R: 3 groups of rows, each row roughly a mix of its group's hidden directions
R (103 x 11)
[[ 15  -3  22 -38   9  24  -1  -9 -30 -24  46]
 [ 28  17   4 -59  27  20  16  -9  17 -13  -3]
 [ 24 -33 -33 -46  22  10  -9  13   6  27  -7]
 [  3  50  29  -3  41   7 -28 -23   6   1  -8]
 [ 41  31  -1 -28  13 -26 -13 -25   5  36 -12]
 [-43 -18  -1  15   3 -23 -22  50 -21  10   5]
 [ -6  44  -9  18 -25 -24  16   0  25 -15 -43]
 [ 33  25  33  -7  -6  11  29 -17 -17 -18  41]
 [  3 -12  28 -22  23  13  28  24 -49  23   7]
 [ -2  12 -33 -12  49  19 -15 -10  16  41  -8]
 [ 39   0 -19   9   2 -42  23  -2 -33  32  -9]
 [-16 -47  35   0 -21 -36  -3 -19  23 -12   1]
 [-15 -10 -15  -7  -6  -9  12 -44   4  50  34]
 [ -8   1 -55 -12   7 -19   0  16 -21  43  17]
 [-45  23  20  -4  32  23   9  29 -14  19 -20]
 [ 19 -30 -23   6 -47  18  14  12 -33  11 -24]
 [ -2  58  12  10  21 -16 -33 -20  22  14  -5]
 [  8  -1 -21 -29  20  13 -37 -24  50   8 -11]
 [-24  25 -23  18  -4 -16  15 -22  33 -29 -39]
 [  1 -12  31  17 -17  27 -12  -9  52 -27 -21]
 [-25 -31 -23  22 -33  21 -11  11   2 -32  33]
 [-27 -36   9  18 -19  34  25  27  -9 -26 -20]
 [  2 -41  24   5  26  13 -32 -10  -3  36  31]
 [ 27 -15   0  52 -13 -30  -9 -15  19  24  23]
 [ 19  15  25  -6  41  -5 -21 -34  28  -7 -33]
 [-19 -17  -1 -53  33   1  11 -32  -4  20 -18]
 [ 24   3 -10  28 -29  -8 -16  25   8  -5 -56]
 [ 23 -29 -25 -13   0   2   0 -26  -6  36  49]
 [ 19  29  -3  16  14 -36   7  -3 -52  24  11]
 [ 40 -26 -10  21 -21 -20  51   6  -8   9   8]
 [  6  -5  36  16  27  -8  -9  -9  61 -12  13]
 [ -8  17  26 -16  54 -19  10   4 -21  10  35]
 [-17 -19  38  -8  13 -13   1 -18   3  20  56]
 [ 26 -25  23  17  46 -36 -22  -7  -4  19   8]
 [ -6  21  24   0  -6 -25  12 -35  42  40   3]
 [  1 -46  17   7   2  32 -33  -2 -39 -19  -7]
 [-23 -34  15 -28 -12 -17   6  10  -9  -1  56]
 [-10  34  14  17  39 -25  17  12 -41  23  -3]
 [ -7  42 -21  -8   3 -40  27  17  37  11   1]
 [ -4  42   1  23  11 -26 -30 -29  37 -14   7]
 [-19  22 -27   3 -20 -12 -15 -25 -18 -52  19]
 [  5  22 -18 -47   2  14  42 -20  26  13 -14]
 [  5   6  18 -21  41  -9  29  17  -3  41 -33]
 [  7 -22 -44  17  42   4  -7  30   8  -1  31]
 [ 12 -14 -16 -25  -7 -19  25 -29  52  25  -8]
 [-34  21 -13  15  16  29   3 -29 -21 -44 -13]
 [ 18   2   9  -5  30  -9 -19   7  23  57  31]
 [-37 -21  23   2   2 -35  18   3 -32  24  30]
 [  6   0  -3   9  35   1  -1   7   7  35  62]
 [  7  30 -24 -30  -7  -5 -30 -24  42  10 -26]
 [-12 -55 -29 -13 -18  12  19  14  29 -20  -2]
 [  4 -16 -28 -24  36  31 -34  12 -17  17 -26]
 [ 50  -4  21  29   8  12 -24   1 -22 -38   1]
 [ 12  14 -29  38  -8   5  20 -12   0  18 -54]
 [ 31 -47  -6   7 -24   6 -28   3  13 -31  27]
 [  1 -56   8 -17  -8  29   7  13  41 -10   8]
 [ 26 -43  39  10 -28  36   2   6   5 -12   7]
 [-17  14  27  14 -43 -34  21  -1   4 -39 -11]
 [-11  52  25 -13  10  15 -21   3  -4  -5  46]
 [-36  22  18  22 -21 -26  22 -25  15 -38  -6]
 [-23  34   5 -26 -23 -41  34   0  18 -17 -12]
 [-39  36   7   6 -13 -23  20 -28  20 -28 -24]
 [-36 -15  30  20  16 -20  -3 -33  21   2  38]
 [  4 -52  15 -10 -21  -7  30 -16 -34 -15  20]
 [-27 -19  21 -47   1   1  -6 -42   4   5 -29]
 [ 61  -1   0  17  13  -7  -8 -11  39  -9 -20]
 [ 18   7  26 -25 -36 -15  38   4 -11  -1  42]
 [-47  17  -4 -32  -1   8 -12  49  -5 -12  11]
 [ -6  -4 -28  27 -34  22 -31  27  13 -28 -25]
 [-45 -14  15  10  23 -28 -30 -20  -5  36   6]
 [ 39   9  18  42  -8 -16 -15  -8 -28  23  28]
 [ -5  27 -21 -30  12 -30  24 -16 -42 -20 -19]
 [-25  33  -2 -25  32 -25  -1 -23   2 -41  17]
 [ 43 -26 -24  45  -3 -14  -8   1  17   9 -27]
 [  9 -40 -18  -2   7 -24   5 -26  38  23 -33]
 [-46  29  10  -5   3  -9 -12 -34  38  20 -13]
 [-12  13   9 -49 -15  39   2  -8   2 -43   6]
 [  5  -5  23 -13   9 -37  45 -31  11  30  16]
 [  2  48   9   3  22 -17 -31 -15 -22  17  36]
 [  1   8  13 -44   6  24  25   3  -7 -43 -35]
 [-34  41 -12 -10  26   6 -22  16 -14  41   6]
 [ -6   6 -13 -58   9 -23   9  -2  28  29 -24]
 [ 25  22   4  -4 -25  14 -18  -3 -57  31   2]
 [-11  22  18  56  10 -23 -24  27   7  14  16]
 [  3  -2  45   3  26 -18 -25  35  -8 -39  -1]
 [-35  21   3   2  48  -4 -15 -15  18  35  22]
 [ 39  35 -17  -5  27  11  26 -22  -1  35 -11]
 [ 14  45  36  25 -38 -16  13   6   0  19   4]
 [ 27  -1   9 -53 -24  -8   1  11   0  33 -31]
 [ 47   1  14  -3 -34  13 -20 -14 -39  18  15]
 [-46   4   0  13  -2  -6 -20 -50  10  34  -6]
 [ 12  24  23  -3  34 -36  -9 -30  33 -21  18]
 [ -5   7  20 -23  33  14 -20 -13  -5  55  24]
 [ 13 -11 -35  26 -35 -11  31 -15  29  28 -10]
 [-16 -29   6  40 -26  33  15  33 -17   4 -18]
 [ 62   2  16   2  27  -2  10  27 -15 -25  -5]
 [ 28  -3   4  30 -45  18  -7   4 -47  13  -4]
 [-37  52   9  27  19 -26   5  -3  19   7  13]
 [-22  41   4  -9  22   5  24 -39  16  24  28]
 [ 21 -21   2 -10 -26  39  -5  -3 -44 -28 -24]
 [-16  11  29   2 -32 -22 -12  26 -22 -32 -37]
 [-27  41  -2  28  -2  -7   8   1 -50 -17 -21]
 [ 30 -32 -18   9  -6 -19  38   9  14   0 -45]]

one row of each group, then the others: which group is each in?
[ 17 -24 -46 -45  -4 -20  16  -9  23   3 -13]	(70)
[ 23  15  21  15  11 -40  38  13   0  27  32]	(73)
[ 27 -47  -6   3  20   3 -32  25   6  35  11]	(83)

[ 13 -23  16  17 -38  28  -4  -6  34 -22 -35]	(70)
[  7 -33 -32   9  17   3  -9  44 -17 -36  17]	(83)
[ 38 -15 -29  -3 -30  13  20   9  -3   5  48]	(73)
[ 22 -23 -18 -26 -20  29  20   2 -33 -11  41]	(73)
[ 13  12  44  23  16 -11  25  -5  11  -7 -50]	(70)
[  5 -16  48  32  -4   4 -39  -4  -8  34   8]	(83)
[-29 -18   0 -11  35 -25 -24 -26  18  38 -18]	(73)
[ 28 -19 -50 -38   5  33  -9   3   9   7   4]	(73)
[ -9 -44  16  27  -6  26  20  38 -23   8  18]	(70)
[ 38  43  22  -6  25  25 -10 -10   2 -30 -18]	(73)
[-34  61  -3  -5  26 -20   9   3  12  15   7]	(83)
